In the data rows, the value 128 means zero.
Here are some points, one per row:
[144 123  82 188 143 169 139 127 106 166  95 145 111  95  92  95 161  96
 139 102 116  97 122 131 103  63 100 102 178  81 136  79]
[ 82 120 136 138 161  93 149  83 103 110 149  81 128 146 109 133  94 144
 112 149 176 109 133  92 157 140 124  90 152 118 137 126]
[163  85 163 188  97 166 125 175 118 151 112 150 137  61 163 134 110 173
  71 145 132 167 103 161 130 164 128 120  96 134 147 130]
[125 199 157  85 123 150 121 149  64  83 152 129  41 130  91 150 114  98
 142 169 137 124 120 193 105 130 163 111 176 170 127 106]
[169 151 141  95 108 116 103 114 108  61 175 138 132  97 175  78 114 158
 178  91 141  83 147 125  57 137 108 140 122 152  94 109]
[164 121  63 152  72 136 141 147 126 125 111 109 100 129 130 145 199  69
  99 102 161 133 150 128 132 132  73 128 217 102 121 100]
[149  98  74  99  93 106 127 152 138 132  16 130  70 109 143 129 124 167
 131 193  57 100 111 141 135 123  88  91  64 165 144 193]
[112 147 128 122 147 131  82 121 114 131 138 117 162 170 143 113 108 152
 127 133 156 137 128 146 170 109 136  73 170 138 118 123]
[149 163 145  96 154 105 147 146 110 126 123 118 156 186 155 123 117 132
 103 116 124 142  98 129 172 129 145 164 130  95 141 117]
[145 120 136 152 135 110  74  95  95 173 135 116 148 149 133 178 110 133
 110 135 159 122  99 125 157 139 136 161 108 144  96 120]
[136 135 114  86 101 176  69 127 167  83 116 134 130 141 130 165 175 107
 166 166 139 172 122 108 144  93 116 204 173 102 146 152]
[185 119 108 113  89 124 121 133 157 147   0 128  61  97 167 132 132 143
 122 212  73  76 145 138 157 110  95 116  69 179 145 176]
[126 105 175 174  97 182 115 166 121 151 109 143 148  69 171 159 111 153
  48 135 128 152  94 140 111 146 126 108  87 132 145 141]
[144  76 155 185  99 170 141 154 127 134 112 121 150  89 147 142 118 171
  85 134 118 148 105 160  94 150 118 100  72 125 178 130]
[113 122 126 134 161  71 133  73 134 145 165  82 132 134 122 133 116 148
  88 142 171  94 151 119 155 122 122  76 161 123 143 122]
[162 139 158 142 119 181 118 180  91 185 136 142 161 142  83 138  87 111
 159  60 104 137 193 118 126  95 117 121 101 102 157 177]
[115 118  96  54 125 170 195 139 130 162 179 132 122 109 111 112 123  95
 115 148 190 117 122 121 142  99 189 146  68 124 134 131]
[139 123 107  95 118 161  91 134 181 111 124 116 119 144 132 151 172 123
 172 157 126 204 129 131 121 104 126 191 185 107 166 163]
[102  94 134 162  77 173 118 175 108 132  92 133 192 103 140 134 153 176
 136 124 123 129 120 166  98 153 132 121  70 150 165 116]
[103 112  83  67 123 156 141 147 129 151 183 127 126 113 139 111 117  86
 122 175 151 172 147 178 115 113 153 128  96 159 145 100]
[178 117 182 142 168 108 134 129 165 145 165 100 161 124  83 100 119 109
 126 134  88 144 115  80 133 145 119 158 150 149 136 113]
[150  95 143 140 161 131 116 130 111 156 106 117 147 158 154 161  92 126
  94 125 151 106 110 115 162 123 186 170 148 160  97 132]
[106 158  76  48 111 101 138 167 125 153 140 151  90 154  66 206 120  86
 142 109 125  83  91 190 118 189 145 166 100 254 102 183]
[159  76 161 183 180 115 108 110 203  69 183 183 140 109 200 187 134  66
 156 211 147  53 174  70  73 151 137 144 111  76  60 185]
[142 140  68 124 131 132 123 174 161 104  65 142 125  58 116 118  89 180
  94 149 105 124  88  57  88 109 123  47 102 170 156 124]
[139  96 132 158 145 121  76 119 120 168 135 111 144 150 144 170 101 144
 108 130 156 123 104 133 169 142 132 160 104 138  82 133]
[141 109 149 129 145 100  65 123  52 156 119  95 153 149 152 142 119 126
 116 140 148 135 129 139 147 120 151 147 134 142 113 115]
[ 67 128 147 146 157  90 129 102 143 119 141  84 148 140 111 131 102 134
 118 148 160  83 121 122 176 134 113  81 163 114 129 128]
[123 157 146 107 131 176 169 103  92 117 164  81 117 116 159  90 145 138
 161 115  71 151 128 116 123 153 110 120 118 159  80 139]
[ 43 119 105 170 185  50 163 140 138  90 145 163  75 124 169  88 186 165
 103  43 133  97 170  71 141  67  85 137  96 186 178 122]
[125 127 107 155 149 121  79  85 108 120 130 118 151 156 126 133 119 151
 135 124 153 148 143 182 173 125 162  83 138 144  95 129]
[110 122  86 101  97 140 163 146 153 118 205 105 131 148 123 146 107  96
 111 161 138 173 128 170 100  86 107 144  73 145 132  94]
[147 143  81 163  86 144 192 166 112 119  84 100 118 110 116 149 183  81
 117 100 179  90 129 139 127 121  77 148 221 102 128 100]
[ 99 125 108 137 156  73 141 128 159 101 180  95 123 159 133  98 144 172
  95 121 169  73 166 107 188 105 114  90 131 133 147 113]
[114 152 140 115 131 120 188 103  95 125 153  84 109 118 138  89 171 114
 158 128  46 121  78  99 144 142 131 134 147 158  79 168]
[108 131 127 146 124 100 126 158 179 137 162 143 119  89 189 128  61 154
 251 130 144 114 130 130  32 133 149 141 177 122  54 141]
[ 67 143 127 162 135 128 162  93 109 167  74 225  96 203 135 104 157 144
 122 154  97  77 165 144  59 137 142 144 127  76 121 116]
[164 142 142  62 141 109 131 113 116 123 133 121 138 199 130 125 107 139
 110 122  97 137  87 108 150 137 151 143 153  76 160 127]
[161 142 155 104 173  88 153 104 142  99 128 133 171 125  96 113 159 120
 140 120  54 126  83 125 147 182  90 145 154 135  99 115]
[141 119  60 142  65 130 142 176 130 133 102 104 100 133 155 128 220  70
 129 110 177 150 153 117 151 183 114  99 226 103 118 107]
[137 161 109 104 106 188 111 131 188 109 107 124  72 159 160 185 193 124
 147 141 162 194 139 109 136 115 121 196 153 104 145 153]
[165 125 172  98 185 121 142 112 147 121 137 119 168 133 115 133 162 102
 149 101  60 136 119 122 123 169 109 117 139 144 115 106]
[214 150 119 143 160 101 126 102 102 108 176 188  99  93 177  75  73  75
 155  64 134 141 111 106 131 163  98 158  92 157 153 137]
[106 131  90 174 136 168 160 108  82 174  95 179  95 143  93  99 171 152
 156 131 133  69 119  94  70 105 116 122 123  78 122  95]
[ 93 117 125 142 153  88 129  76 115 117 152  78 131 141  92 129  90 152
 114 154 169  99 128 109 158 154 116  95 146 105 124 119]
[ 73 110  94 152  79 122 142 116 186 120 185 116 126 143 104 131 108  52
 163 159 163 166  89 140 158 121 136 107  76 129 165  90]
[ 91 179 123 149  91  81 136 168 121 139 115 161 157  95  72 177 131 181
 151 124  83 115 218  32 158 134 178 146 123 165 147 109]
[ 91 121  83  89 110 149 171 145 171 135 181 135 140 119 142 128 104  99
 122 150 134 164 125 212 122  98 137 121  95 151 128 120]
[150 142 160 129  83 141  93  97 129 102 194 176 146 122 188  87 107 106
 155  69 167 124 114 105  48 143 101  96 138 185 126 186]
[147 136 122 136  62 142 103  86 151 110 139  76 101 139 132  99  72  87
 116  83 109 114 160 124 121 141 106 128 135 145  79  75]
[155 172 149  73 142  97 139 102 119 126 105 116 141 177 139 122 120 130
 118 121 126 148  84 123 156 153 178 144 127  67 153 131]
[ 79  90 149  91  66 103 110 122 179 127  97 131  80 135 111  96  65  57
 111 105 169 187 128 103 155 158 123  95 157 100  70  78]
[174 107 123 200  69 154 197 124 124  82  88 144 175 162 140  89 145 151
 127 148 125 115 131 150  78 123 147 110  71 162 180 183]
[154 148  91 141 129 117  98 192 151  89  86 134 132  43 126 122 119 155
  71 155 104 104  94  80  82 121 122  41  86 136 150 103]
[139 146 189 107 184 122 111 112 133 124 105 107 180 115 112 121 158  63
 154 113  92 131 117  94 125 154 111 143 110 153 123 103]
[ 55 150 128 169 146 145 136  84 118 177  61 225 108 194 134  85 161 132
 123 155 113 106 162 118  52 136 117 153 130  88 129 113]
[153  69 182 136  96  82 176 111 131  93 107 154  82 119  85 175 133  84
 199 114 167 177 133 110 133  81 158  84 139  85  45  51]
[122 171 145 110 128 188 143 104 121 106 146  82 129 113 158  73 141 125
 156 114  83 107 120 117 140 149 112 126 120 173  85 127]
[103 190 146 100 151  82 107 169 127 120 133 136 108 180 165 143 116 137
 175 133 138  83 172 188 188  78 129  85 120  95 177 108]
[ 94  94 120  92  84 214 109 164 112 189 119 170 185 119 130 181 124 167
 104 121  95 133 144 128 114 139 169  78 112 148 146 121]
[128 136  68 176 123 161 157 106  99 160  81 125 117  93 126 145 162  46
 120  83 142 115 136 111 107  71  91 106 191  91 132 117]
[103  77  91 121  78 137 179 110 163 114 184 132 143 117 121 119  81  77
 144 174 135 136 125 183 159  94 143 143 140 147 161  81]
[125 156 154 108 112 120  67  87 141 120 113 160 126 133 135 119 163 130
 143  99 100 108  99 160 124 130 165 186 167  87 224 141]
[111 128 110  69 132 136 151 139 136 161 173 111 126 109 101 102 156  83
 102 143 174 148 146 168 123  97 163 141  38 103 122 124]
[152  85 145 145 136 119  72 123 119 179 161 116 151 159 127 177 124 158
  85 135 142 124 103 127 164 120 103 150 121 141  71 131]
[154 139 153  99 166 150 144  81 128 106 122 109 144 126 128 127 158 110
 168 104  62 142 130 142 128 184 111 141 101 151 105 113]
[148 167 144 105 127 174 131 101 128 109 160  95 128 112 150  82 165 129
 139 116  69 109 119 136 142 143 112 128 111 169  77 118]
[ 90 158 118 181  99 125  95 164  90  62 158 151 151  94  63 139  92 154
  88 136  77 110 205  78 161 144 160 137 106 109 124 148]
[160 105 131 138 166 111 117 132  85 130 117 114 148 169 132 134 105 139
 111 126 136 156 120 153 160 131 162 157 139 140 106 125]
[ 78 126 105 179 147  94 104 131 108  71 124 139 137  54 112 177  64 149
  56 176  76 154 162  77 154 177 130 142 115 116 133 143]
[113 178 159 140 127 107 183  96 101 140 137  76  98 107 135  81 149  77
 122 122  58 142  91 117 137 126 114 137 150 157  68 185]
[128  83 143 150 167 133 104 160 122 159 133 127 144 151 133 159  91 171
 116 126 158 154 100 138 183 139 113 159 126 140  72 141]
[152 128 124 108 165  94 146 140 110 121 109 121 164 164 150 113 113 129
 106 112 134 144 109 162 169 139 181 165 156 117 125 145]
[106 131 121 102 152 149  98  98 144 107 117 114 113  94 116 117 177 182
 142 102 149 173  91 143  75  72 158 187 135  85 177 138]
[ 78 120 146 139 167  84 132  92 122 127 138  92 141 130 115 116  82 127
 111 154 165 106 135 118 166 127 113  86 172 125 142 127]
[137 199 103 129  95  44 157 132 133 109  91 156 103  69 162 196 137 191
 121 163  70 194 195  95 132 133  91  64 125 180 170  95]
[115 111 128 103 129 131  76 119 129 120 154 121  96 109 125 125 203 163
 160  92 117 149  85 136  93  91 165 156 130  71 201 138]
[117 166  82 170 195 173 101 200  93 137 153 162  48 109  96 108 154 107
 139 185 131 103 150 135  86 126  76 122 149  48 118 170]
[154 113 174 138 185 110 114 147 177 135 144  81 156 143  97 115 133  82
 132 107  83 136 116  72 102 157 162 130 139 155 133 131]
[102 116 148 102  74 121 110 159 189 116  92  80  93 134 140 125  26  94
 142  87 147 120 159 102 116 137 100 166 137 117  81  40]
[140  64 136 170  97 187 156 127 133 115  98 123 149  92 159 145  99 187
  97 115 115 124 107 154  98 155 123 102  80 127 182 142]
[ 87 132 166 140 142  98 119 128 149 138 148 234  31 149  86 133 139 189
 139 160 142  70 185 159 106 144 102 149 171 113 154 175]
[129  14 125 115  79  74 180 159 108 107  73 180 163 156 153  67 195 119
  98 175 162 109 104  98  90 156  26 132  68 146 147 226]
[ 93 143 156  99 166 175 141  98 180 166 133 148 101  72  79 123 163 205
 150 103 160 115 126 156  90  87 169 113 154 134 114  62]
[153 104 143  53 132 118 112  75 105 119 105 126 131 124 119 138 149 145
 164  93 115 160  83 123  99 103 169 168 131  68 186 151]
[130 145 132 154 152 124 103 133 112 118 134 111 145 184 146 133 109 138
 113 121 136 140 125 154 166 111 166  99 138 132 110 118]
[171 136 158 109 108 160 146 157 111 174 121 171 186 119  47 119 109 121
 148  50 142  98 159 145 146 101 118 133 101  75 140 180]
[124 147 128 132 154 139  98 113  87 118 143 124 154 176 127 148 103 156
 132 135 171 168 128 132 167 109 109  95 137 141 111 116]
[154 122 134 140 152  96 104 158 100 163 127 105 155 177 137 132 117 152
 112 128 143 154 107 134 149 140 153 166 138 138 111 119]
[183 168 148 111 129 144 138 119 170 172 128 118 143 115  60  94 122 128
 145  81 163 125 182 180  98 104 156 124  95  86 113 176]
Along one direction, these points spread out more than along any other. Take the direction at right angles to it along which they spread out most. Then take the direction at right angles to both along which they spread out most. Go by this last direction. For each point below, how far along it does it lie, from 0 to 99? The average is 50, and the first point in the table lies past the average. One standard deviation of the points above along it is 16.
[ 94  94 120  92  84 214 109 164 112 189 119 170 185 119 130 181 124 167
 104 121  95 133 144 128 114 139 169  78 112 148 146 121] 39
[171 136 158 109 108 160 146 157 111 174 121 171 186 119  47 119 109 121
 148  50 142  98 159 145 146 101 118 133 101  75 140 180] 37
[103 112  83  67 123 156 141 147 129 151 183 127 126 113 139 111 117  86
 122 175 151 172 147 178 115 113 153 128  96 159 145 100] 37
[164 121  63 152  72 136 141 147 126 125 111 109 100 129 130 145 199  69
  99 102 161 133 150 128 132 132  73 128 217 102 121 100] 65
[141 119  60 142  65 130 142 176 130 133 102 104 100 133 155 128 220  70
 129 110 177 150 153 117 151 183 114  99 226 103 118 107] 65
[114 152 140 115 131 120 188 103  95 125 153  84 109 118 138  89 171 114
 158 128  46 121  78  99 144 142 131 134 147 158  79 168] 34
[178 117 182 142 168 108 134 129 165 145 165 100 161 124  83 100 119 109
 126 134  88 144 115  80 133 145 119 158 150 149 136 113] 39
[144 123  82 188 143 169 139 127 106 166  95 145 111  95  92  95 161  96
 139 102 116  97 122 131 103  63 100 102 178  81 136  79] 65
[149 163 145  96 154 105 147 146 110 126 123 118 156 186 155 123 117 132
 103 116 124 142  98 129 172 129 145 164 130  95 141 117] 43
[ 87 132 166 140 142  98 119 128 149 138 148 234  31 149  86 133 139 189
 139 160 142  70 185 159 106 144 102 149 171 113 154 175] 79
[125 199 157  85 123 150 121 149  64  83 152 129  41 130  91 150 114  98
 142 169 137 124 120 193 105 130 163 111 176 170 127 106] 49
[154 139 153  99 166 150 144  81 128 106 122 109 144 126 128 127 158 110
 168 104  62 142 130 142 128 184 111 141 101 151 105 113] 24
[123 157 146 107 131 176 169 103  92 117 164  81 117 116 159  90 145 138
 161 115  71 151 128 116 123 153 110 120 118 159  80 139] 29
[137 199 103 129  95  44 157 132 133 109  91 156 103  69 162 196 137 191
 121 163  70 194 195  95 132 133  91  64 125 180 170  95] 70
